In the rows, 128 means zero.
Each row of R is roughly a mix of the hidden directions of one of several groups.
R (144 x 11):
[[170 151 123 119 126 111  91 173 123 127 155]
 [140 118 112 139 132 109 180 134 113 174 158]
 [133 116 108 100 114 133 159 145 184 134 158]
 [ 79 118 131 123  99 120 110 127 133 179 151]
 [146 170 132 164 121 109 110 152 150 163 149]
 [ 81 132 106 158  99 159 102 133 110 113 143]
 [ 80 136 132 146 100 176 122 141 153 126 113]
 [155  97 131 120 156 111 146 103  99  81 122]
 [130  83 178 112 147 126 140 105 106 110 111]
 [159 135 150 137 163 103  94  91 126 126 158]
 [ 94  78 118  96  92 131 119 124 114 130 106]
 [134 115 135 167 118 104 152 150 164  83 133]
 [145 138 109  77 149 166 163 123 118 112 131]
 [110 123 123 141 158 167 146  80 110 110 102]
 [107 141 117 151 115 191 103 126 157 130 127]
 [105 150 154 135 128 112 129  74 164 120 102]
 [ 98 112 125 112 126  80 175 111 121 153 132]
 [161 136 129  96 158 114 116  92  89 108 110]
 [ 97 140 116 107 138 120 136 114 196 129 141]
 [169 110 113 133 174 122 116 128 149 119  86]
 [104 129 123 182 104 132 127  93 156 126 100]
 [116 146 104 150 115 111  76 148 106 151 157]
 [135 122 109  83 137 110  88 108 156 108 157]
 [176 128  85 140 166 144 107 109 133 120 125]
 [114 115 152 135 109 114 152 139 116 185 164]
 [124 138 137  74 137  98 121  81 109 125 116]
 [163 139  86 131 133  96  93 110 130 102 151]
 [101 162 147 152 119 130  84 153 127 101 154]
 [153 137 123 163  97 154 145 163 103 143  98]
 [ 87 155  88 152 106 119 128 161 113 106 130]
 [140 140 170 114 138 117 128 171 147 162 160]
 [148 166 120 128 144 164 112 114 154  79 129]
 [169  85 139 117  88 115 144 121 145 156 130]
 [175 154 129 143 152 123  84 123 112 103 111]
 [173 133  93 109 147 134  85  96 128 127 123]
 [164 122 158  90 137  95 141 104 114 148 154]
 [118 148 152 125 123  91 128 106 157  73 118]
 [110  92 127 175 109 141 135 140 161 145  95]
 [110  88 178 121 121 109 117  94 143 145 116]
 [128 136 152 148 111 133  76  84 146 144 112]
 [101 116  99 154  80 103 160 121 148 131 138]
 [148  94 123 103 108  92  81 107 123 122 144]
 [104 142 137 151 117 135  77 163 152 157 118]
 [105 102 147 125  74 124 119 104 139 135  90]
 [ 99 150 148 156 144 151 117 123 185 141 132]
 [161 125 140 119 138 133 100 103  69 141 149]
 [100 128 117 122 122  96 153 164 137 114  76]
 [140 109 164 109 147 165 109 117  79 132 137]
 [111 121 101 133 128 114 190 145 111  95 119]
 [146 126 148 162 126 146  88 114  82 105 113]
 [132 127 129 122 155 143 107 140  71 153  90]
 [167 102 148  90 135 129 132  84 127 157 133]
 [121 177 147 107  98 128 122 106 158  99 151]
 [104 110 120 145  95  92 148 130 140 168 162]
 [108 124 137  92 170 158  99 125  95 105 130]
 [ 79 108 134 115 115 113 155 140 176 143 122]
 [130  98 138 109 129 155 116 129 117 185 165]
 [ 99 159 105 160 112 128 121 147 107 172 150]
 [ 79 132 127 121  77 132 139 134 115 163 145]
 [149 156 112 137 136 157  94 103 121 102 171]
 [173 115 162 143 143 158 101 132  97 117 144]
 [106 177 110 149 137 153 111 167 128 155 131]
 [ 93 148 106 140 101 167  85 134 144 123 116]
 [141 164 121 142 141 125  79 116  80 138 120]
 [128 118 131 114 129 144  79 162  86 158 137]
 [108 140 110 143 124  81 146 104 123 104  82]
 [122 156 126 178 122 116  84 127 106 120  98]
 [ 97 126 143 111  91 169 113 138 150 144  92]
 [132 164 102 148 145 157 128  90 171 130 126]
 [152 119 177 143 139 122 142 153  77 130 124]
 [125 103 182 127  92 108 137 110 158 117 114]
 [134 109 128 109 151 142 128 113  90 182 100]
 [184 136 121 114 148 154 128 130 142  82 120]
 [ 75  96 158 118 112 144 140 143 151 153 134]
 [ 80 107 140  90 106 150 106 110 122 157 134]
 [150  87 144 183 119 122 137 130  96 127 116]
 [147 126  97 147 100 125 118 124  84 107 172]
 [150 149 160 152 135 143  77 127 122 166 134]
 [145 104 161 154  84 113 140 113 109 121  91]
 [132 126 119 170 105 149 148 159 172  99 126]
 [112 171 133 148 101 145 131  88 151 128  93]
 [129 103 113 144 115  94 186 102 137 109 123]
 [185 141 127 144 144 164 127 147 124  91 133]
 [150 160 132 127 106 148 160 143 180 112 109]
 [121 132  85 140 124 178 122 123 160 123  92]
 [129 135 125  60 154 137 126 111 107 152 140]
 [129 163 107 144 122 177 133 152 124 147  89]
 [147 150 114 129 127 119  95 156 177 153 157]
 [123 120 144 130 154 153 114 153 106 162  75]
 [111 129 159  95 120  84 131 150 140 126  85]
 [140  77 126  93 106 118 176 138 133 125 126]
 [143 149 145 177 102 145 119 103 125 122  85]
 [146 172 118 134 150 112 110 135 121  75 151]
 [126 137 109 128 184 101 130 103 126 115 171]
 [ 78 116 126 156 124 125 103 132 166 121  91]
 [108 128 149 146 113 153 105  88 116 167  95]
 [103 135 140 167 105 144 129 143 130 187 117]
 [148 123  93 123 127 103 128 144  96  91 172]
 [103 110 107 117 118 152 136 118 135  90  72]
 [ 97 142 165 141 101 150 104 142 143 165 153]
 [142 154 141  75 112 105 155 117 148  98 118]
 [117 111 157  82 117 140  72 125 129 120 118]
 [110 177 126  93 114 145 128  93 147 143 102]
 [111 118 121 160  99 135 127 103 170 134 174]
 [ 73 140 165 107 114 125 112 150 129 105 106]
 [123 122 176 109 114 101 123  95 156 110 160]
 [106 157 138  96 140 129 126 130 146 126  65]
 [118  88 129 140 114 116 102 113 121 134 189]
 [171 142 141 135 152 101 115 126 112 143 179]
 [115 128 193 123 112 135 109 124 132 154 161]
 [143 135 105 101  98 134 158  93 148 148 167]
 [ 80 148  95 119  84 147 112 135 134 122 107]
 [136 117 131 176 158 138 114 165 122 118 169]
 [123  96 135 112 119 105 159 137 155 164 172]
 [111 107 123 152 115 123 157 148 124 191 139]
 [149 120 112 105 124 149  76 149  85 118 124]
 [129 120 114 117 108 167 106 170  87 140 105]
 [158 163 115  87 165 128  98 115 112 123 114]
 [107 128 143 113 135 104 127  63 142 137  98]
 [115 149 112 164 149 148 150 110 174 149 105]
 [145 135 112  70 143 128 127  99  94 147 149]
 [133 124 147 119 140 147 102 106 111  82  79]
 [161 135 150  89 159 129 125 143  83 137 149]
 [130  92 141 115 112  90 127  78  95 131 131]
 [140 124  89 156 167 126 126 107  99 154 158]
 [164 132 133 162 119 176  97 149 125 113 146]
 [133 125 159 114 135  90 121 121 139  90 178]
 [142 124 118 147  72 143 125 142 108 117  81]
 [138 154 140 147 132 127 164 174  99  95 112]
 [111 149 104 131 118  98 165 171 143 158 112]
 [119 132 107 144 177 161 128 109 113 169 149]
 [107 166 162 127 164 157  90 117 126 118 121]
 [ 90 137  83 131 103 156 120 130 130  98  96]
 [121 139 161 151 118 150 117 121 114 136 192]
 [106 141 108 182 127 134 102 154 109 121 162]
 [149 153 163 103 138 164 116 130  94 163 134]
 [ 77 107 159 139 133 115 153 140 113 168 135]
 [142  85 146 134 150  76 139 143 104 140 114]
 [ 94 122 131 158 106 158 114 108 152 164  96]
 [101 154 130 128 127 158  70 135 134 122  95]
 [136 151  94 156 112 146 137 151 103 113  79]
 [141 122 112 123 147  84 159 160 105 107 162]
 [128 139  88 126  84 128 107 112 166 105 105]
 [ 94 129 102 155 144 144  94 173 147 118 140]]
Here is one row from each group, named. Which group is each of the other rows in?
[118 141 111 141 139 116 180 179 122 143 146] : P
[150 126 115 164 103 134 143 164 138 100 172] : L
[ 90 123 144 104  89 105 167 136 114 156 133] : Y
[160 124 144 158 127 130  90 129 151  84 100] : V

[123 152 110 152  92 137 139  67 138 135 130] : L
[104  97 136 107 112 123 143  89  78 145 139] : V
[ 76 134 133 108 117 134  96 128 123 177 137] : V
[160  98  95 106 147 106 162 106 110 123 104] : Y
[ 86 148 127 155 103 157 113 134 112 104 165] : Y
[119 169 126 152 127 121  75 157 128 125 156] : Y
[160 115 153 124 136 132 110  96 111 158 178] : Y
[134 111 120 144 110 160 142  96 122 188 121] : L
[113 140 154 141 143 163 118 169 154 146  90] : L
[123  87 152 156  74 114 125 130 147 110 138] : L
[102 131  88 161 108 161 148 126 106 126 162] : Y
[139 146 152 124 164 145 113 190 116 117 133] : L
[126 125 134  73 140 133 108 138 173 156 146] : V
[127  87 154 121 138  84 173 120 146 121 124] : V
